(in the rows, 128 means zero)
Each path below is one point turned by a fixed rotation once a step. After each direction that follows a path, write how fast that rotation turns it, in degrees per step (0 if it stays still).
Each turn is a multiple of 5 degrees from 10 to 175, or 0.
Each row of a path follows its step; steps can be skipped.
path 1
step 0: [124 124 127 119 130 124 114 115 127 131 132 130 132 126 131 123 125 127
 131 126 125 125 130 121 132 132 134 121]
step 1: [128 130 119 130 117 134 129 120 131 132 125 125 130 134 124 128 125 127
 124 134 132 124 138 129 126 135 126 137]
step 2: [134 135 132 128 129 129 132 132 123 128 127 136 127 133 125 138 128 130
 127 129 122 124 126 116 126 140 134 123]
step 3: [131 133 135 132 131 129 130 129 120 128 129 126 136 123 132 122 116 119
 127 125 134 122 136 129 131 124 138 128]
step 4: [125 131 119 124 134 133 128 122 131 135 136 134 125 122 141 129 121 130
 129 125 123 128 130 130 124 136 125 130]
step 5: [133 124 126 130 131 124 129 120 130 130 123 136 120 125 115 123 126 131
 129 135 132 126 129 131 132 137 137 133]
step 6: [125 142 127 125 123 127 119 130 123 133 129 128 139 128 125 126 127 129
 134 133 126 127 122 122 123 131 133 137]
step 7: [120 130 130 128 131 143 135 123 123 135 127 127 128 126 125 134 129 119
 128 126 138 128 131 122 128 131 130 124]
step 8: [135 124 125 122 133 124 129 126 129 130 126 128 134 128 137 119 121 130
 127 131 129 133 133 117 133 139 129 121]
step 9: [130 132 118 128 128 126 125 113 131 125 125 125 129 130 121 131 115 127
 127 127 124 117 132 127 125 125 131 130]
step 10: [128 128 130 132 121 134 124 130 133 133 134 141 131 136 131 132 130 124
 124 130 124 126 129 127 125 138 140 132]
Speeds:
[129 130 123 127 128 130 130 130 129 128 129 124 127 127 129 130 127 130
 130 127 129 124 127 126 125 126 125 132] -> 140
[126 126 126 129 129 125 129 131 126 130 133 129 128 132 125 128 127 129
 127 129 129 128 127 129 131 125 125 127] -> 0
[130 131 128 131 130 129 127 130 128 130 129 128 128 126 130 127 128 127
 131 127 132 128 129 128 128 127 126 121] -> 85
path 2
step 0: [136 139 125 138 129 131 131 124 128 126 120 116 125 125 133 124 121 131
 128 132 136 126 136 127 137 124 129 126]
step 1: [122 119 123 136 122 130 133 128 124 123 123 130 133 122 141 135 139 129
 132 132 127 125 136 133 128 132 128 136]
step 2: [123 132 130 121 126 121 129 127 127 123 119 143 132 132 125 124 126 123
 121 123 126 134 126 135 124 132 136 137]
step 3: [135 125 122 121 138 122 124 129 126 137 132 129 117 128 123 121 132 130
 130 124 124 129 124 128 126 143 132 121]
step 4: [136 130 121 124 130 128 127 132 136 134 123 120 125 125 134 126 117 126
 128 134 133 120 129 113 128 122 131 129]
step 5: [119 123 125 131 122 131 126 121 131 124 140 131 134 117 135 136 128 131
 131 133 136 121 132 130 126 124 134 127]
step 6: [123 129 126 132 121 132 123 116 127 119 129 136 133 136 117 124 125 122
 120 129 122 136 135 127 126 128 131 131]
step 7: [140 130 129 130 135 127 122 124 124 126 126 130 122 130 129 122 137 130
 126 116 133 134 135 131 136 136 125 118]
step 8: [135 124 124 124 129 131 130 135 132 129 110 121 133 129 131 127 134 125
 130 132 129 115 128 124 133 131 126 128]
step 9: [119 125 127 128 130 125 134 131 128 128 126 130 135 115 133 129 123 126
 130 130 135 126 121 140 128 126 142 128]
step 10: [120 129 119 128 128 125 127 119 123 129 133 126 122 127 121 124 121 128
 122 133 113 131 129 130 126 135 134 136]
Speeds:
[128 126 132 128 127 129 126 130 132 127 130 130 131 130 130 128 129 128
 127 132 129 126 125 130 131 129 130 131] -> 100
path 3
step 0: [129 121 131 123 127 130 131 130 121 118 135 120 131 128 132 123 127 134
 124 126 127 118 131 129 123 123 126 133]
step 1: [124 115 128 124 122 132 133 125 132 119 132 135 128 130 131 125 131 128
 130 130 127 121 130 129 120 134 128 130]
step 2: [129 122 125 123 125 134 132 134 135 126 123 135 133 130 130 117 129 130
 127 127 119 131 130 130 130 126 129 137]
step 3: [126 125 127 130 124 127 134 135 127 122 127 130 124 123 135 128 132 127
 128 123 123 126 128 123 129 119 138 138]
step 4: [125 127 126 132 124 125 140 128 131 127 128 126 131 124 129 122 126 118
 123 125 125 126 132 120 123 131 139 127]
step 5: [126 132 122 127 118 118 130 129 136 135 130 127 136 124 135 121 132 131
 127 126 126 129 131 128 123 130 132 127]
step 6: [133 129 123 131 126 125 129 134 133 138 135 130 134 131 134 133 124 131
 124 129 132 125 126 128 124 124 139 135]
step 7: [137 126 127 139 129 123 136 133 131 135 136 127 130 132 131 126 135 121
 129 134 132 127 127 123 125 127 125 131]
step 8: [124 131 126 134 127 130 128 133 135 134 128 124 130 127 125 125 138 126
 121 126 139 121 133 128 126 127 120 133]
step 9: [127 132 131 130 122 131 126 129 126 129 139 121 132 128 131 125 123 129
 126 125 133 118 126 128 131 131 121 141]
step 10: [123 125 137 136 122 135 130 126 136 129 133 132 127 131 133 131 126 125
 133 129 128 123 124 130 125 134 121 132]
Speeds:
[126 130 128 128 132 127 129 130 133 125 130 127 129 130 128 125 129 128
 129 126 128 125 123 128 128 128 130 127] -> 0
[130 127 129 126 127 128 128 129 131 129 128 133 131 130 130 130 125 131
 131 131 127 127 127 131 126 129 128 127] -> 80
[130 129 131 131 128 124 128 128 126 127 130 128 130 131 125 128 130 131
 124 129 132 131 127 130 125 128 128 129] -> 40
path 4
step 0: [120 126 130 124 126 125 139 131 128 125 126 129 131 140 129 129 127 118
 129 140 124 122 133 129 132 133 123 130]
step 1: [128 126 121 127 127 118 137 125 135 122 124 120 130 131 131 124 126 115
 133 132 131 136 128 127 127 130 126 134]
step 2: [120 133 117 133 126 129 129 129 124 128 123 127 131 127 130 131 121 121
 136 124 137 132 123 135 127 127 125 140]
step 3: [126 132 127 135 124 121 131 137 120 131 120 130 135 131 128 139 130 127
 127 131 123 126 119 133 120 128 129 136]
step 4: [124 126 135 127 121 122 126 140 130 132 126 127 129 133 127 126 131 121
 132 140 122 128 130 132 126 121 133 137]
step 5: [120 132 124 128 129 124 132 125 130 133 136 121 131 132 125 122 134 121
 127 139 126 126 131 134 133 134 131 138]
step 6: [126 136 111 126 120 129 136 127 122 125 124 123 128 132 128 125 134 123
 124 133 130 136 126 126 131 128 130 132]
step 7: [128 131 124 132 116 129 134 135 116 118 127 126 129 130 130 136 129 125
 136 133 132 129 132 137 126 129 123 129]
step 8: [127 136 133 132 126 114 127 129 122 131 127 118 131 132 131 133 127 124
 136 132 122 133 130 133 120 126 123 127]
step 9: [125 135 127 123 133 121 127 133 127 132 130 119 123 133 123 128 119 126
 126 133 128 132 130 138 127 120 132 139]
step 10: [128 134 123 125 126 128 126 128 120 125 127 128 129 136 126 124 123 124
 117 136 127 124 127 136 125 139 135 136]
Speeds:
[127 126 123 129 127 127 127 126 129 128 129 130 131 127 125 130 124 131
 129 132 125 130 131 127 126 127 129 128] -> 0
[127 128 126 126 125 128 130 128 130 127 130 130 125 126 130 128 128 125
 126 126 125 130 131 127 130 133 128 129] -> 70
[128 125 124 129 127 129 132 126 127 126 128 126 128 130 130 127 129 127
 131 128 132 129 129 125 128 129 124 125] -> 65
[126 128 129 129 131 131 132 130 129 127 131 129 127 128 126 132 127 130
 129 128 130 125 130 132 131 128 126 130] -> 155
[130 125 128 126 127 131 130 129 121 126 126 133 129 129 129 129 130 129
 128 127 124 127 127 130 127 127 129 128] -> 95
path 5
step 0: [122 128 122 126 132 119 126 131 130 130 131 121 134 124 138 130 136 132
 134 125 131 123 126 119 134 127 131 141]
step 1: [131 115 129 125 128 121 137 128 125 124 136 133 122 116 125 126 129 133
 124 131 133 133 133 121 135 122 135 128]
step 2: [139 128 125 125 123 126 134 128 115 130 132 130 123 140 126 123 122 132
 128 126 128 135 132 126 117 129 130 122]
step 3: [130 129 130 122 134 123 118 128 135 132 133 121 129 141 127 128 126 125
 129 124 130 119 135 136 125 126 120 117]
step 4: [127 125 134 131 131 131 124 134 132 122 128 120 136 123 126 130 126 126
 133 125 114 124 128 136 131 114 132 133]
step 5: [127 129 124 120 138 132 129 133 119 125 125 131 132 115 122 128 130 125
 123 131 117 131 126 120 128 134 123 136]
step 6: [117 130 124 125 124 131 137 135 129 126 125 128 118 131 118 118 127 122
 127 133 132 128 124 121 128 135 129 119]
step 7: [124 133 136 130 120 135 124 132 129 125 130 132 126 137 137 119 133 139
 127 119 130 126 122 135 130 132 129 120]
step 8: [134 126 132 130 134 137 120 116 131 133 124 124 124 126 142 129 129 124
 117 125 128 124 126 130 132 124 131 131]
step 9: [127 130 120 135 127 128 121 125 131 118 126 127 125 125 124 136 121 124
 124 127 132 128 132 121 122 128 136 144]
step 10: [123 130 120 137 135 124 133 130 123 125 128 140 127 124 120 139 124 137
 128 136 133 128 130 132 128 135 128 121]
Speeds:
[127 130 126 127 129 128 124 130 131 128 125 129 128 127 131 133 127 127
 128 131 125 129 131 129 124 125 129 127] -> 70
[131 125 126 130 130 128 130 128 126 127 130 127 129 130 129 132 126 130
 127 127 131 125 133 128 126 127 130 128] -> 45
path 6
step 0: [131 127 128 129 125 129 123 138 119 127 115 126 138 128 133 134 138 120
 130 121 128 129 123 130 135 133 121 125]
step 1: [134 132 128 125 127 140 132 134 135 131 121 128 128 130 121 137 127 127
 133 124 122 140 126 121 118 133 131 133]
step 2: [130 130 134 126 124 116 128 134 120 133 122 135 135 119 122 125 129 117
 132 123 126 131 124 133 123 124 134 135]
step 3: [124 131 139 125 120 137 128 119 129 136 121 120 134 126 127 126 129 126
 128 117 126 136 125 131 126 129 121 120]
step 4: [132 131 137 133 123 131 133 125 127 131 132 133 125 129 123 131 116 129
 139 131 131 133 120 135 122 127 126 143]
step 5: [121 131 141 124 129 122 129 121 131 127 129 135 130 124 130 121 131 116
 122 127 137 134 131 130 128 119 120 130]
step 6: [128 121 130 136 130 138 133 123 127 126 121 123 128 131 132 132 126 133
 129 125 135 133 121 134 139 121 117 133]
step 7: [129 127 124 130 134 135 132 126 135 124 137 142 123 132 127 136 128 121
 125 126 130 133 134 129 122 118 127 137]
step 8: [129 124 123 126 133 126 134 132 125 123 123 127 135 118 131 126 131 125
 124 120 138 129 135 138 139 117 132 128]
step 9: [129 126 119 130 134 147 130 119 123 135 131 124 130 130 127 134 123 130
 121 117 124 128 130 127 128 124 131 127]
step 10: [135 133 126 131 122 128 136 130 125 123 138 133 133 125 129 133 122 122
 126 125 133 119 136 136 123 129 141 134]
Speeds:
[129 125 129 125 128 128 129 128 126 129 128 129 129 129 128 126 130 130
 130 123 132 128 128 127 131 129 126 123] -> 130
[132 127 126 126 125 130 127 127 129 127 127 125 128 125 130 125 128 124
 126 131 128 131 129 131 130 129 126 126] -> 135
[130 130 127 127 129 129 126 130 131 127 127 128 124 129 128 125 128 128
 127 128 128 123 123 129 126 125 129 124] -> 0
[127 128 125 123 131 132 127 132 126 128 127 129 128 129 130 132 130 129
 126 129 130 127 129 130 129 127 129 129] -> 40
[130 123 127 127 127 130 126 128 124 129 128 128 124 129 125 126 124 128
 127 129 128 129 127 124 127 126 128 132] -> 140
path 7
step 0: [126 138 132 130 121 131 134 138 133 135 127 129 126 128 122 144 124 131
 126 126 130 133 123 120 124 128 131 128]
step 1: [127 129 131 123 137 137 135 139 117 130 137 128 126 131 124 119 128 124
 133 124 131 131 126 128 132 131 132 131]
step 2: [129 132 136 123 127 130 129 132 125 136 120 119 121 132 125 138 126 130
 122 134 128 122 122 136 136 128 125 132]
step 3: [118 132 132 136 131 131 132 138 124 134 135 128 128 127 122 129 118 130
 131 121 132 122 127 122 123 124 123 120]
step 4: [129 129 127 121 127 135 135 135 131 131 122 124 119 128 117 122 133 130
 140 128 135 129 125 134 129 133 128 134]
step 5: [121 132 137 126 131 133 124 138 126 134 128 122 124 128 128 135 123 139
 122 132 122 132 131 120 132 133 122 130]
step 6: [128 137 134 131 123 130 142 139 129 134 135 136 126 132 127 131 130 124
 134 121 131 123 124 127 131 125 133 130]
step 7: [132 128 128 123 140 135 130 135 119 138 125 121 125 129 119 129 125 126
 123 132 137 134 127 130 127 130 127 133]
step 8: [120 133 137 128 124 127 132 135 124 125 132 120 122 130 122 135 125 132
 128 126 121 122 117 129 135 130 123 122]
step 9: [127 132 127 128 128 138 129 139 126 140 125 129 126 130 126 128 121 126
 141 126 132 119 137 129 124 124 126 131]
step 10: [123 127 138 125 129 131 133 133 132 131 125 123 122 128 119 125 129 140
 126 129 139 137 120 125 130 129 125 134]
Speeds:
[129 130 127 129 124 128 127 130 125 129 132 127 127 127 129 124 131 127
 129 124 127 126 129 129 127 129 131 125] -> 140
[126 130 129 130 132 124 130 127 129 132 128 130 127 125 130 127 130 129
 124 128 132 125 128 131 128 129 128 128] -> 90
[132 130 129 127 130 128 130 129 126 128 131 130 129 130 130 131 130 125
 124 129 126 131 127 127 129 128 131 130] -> 65
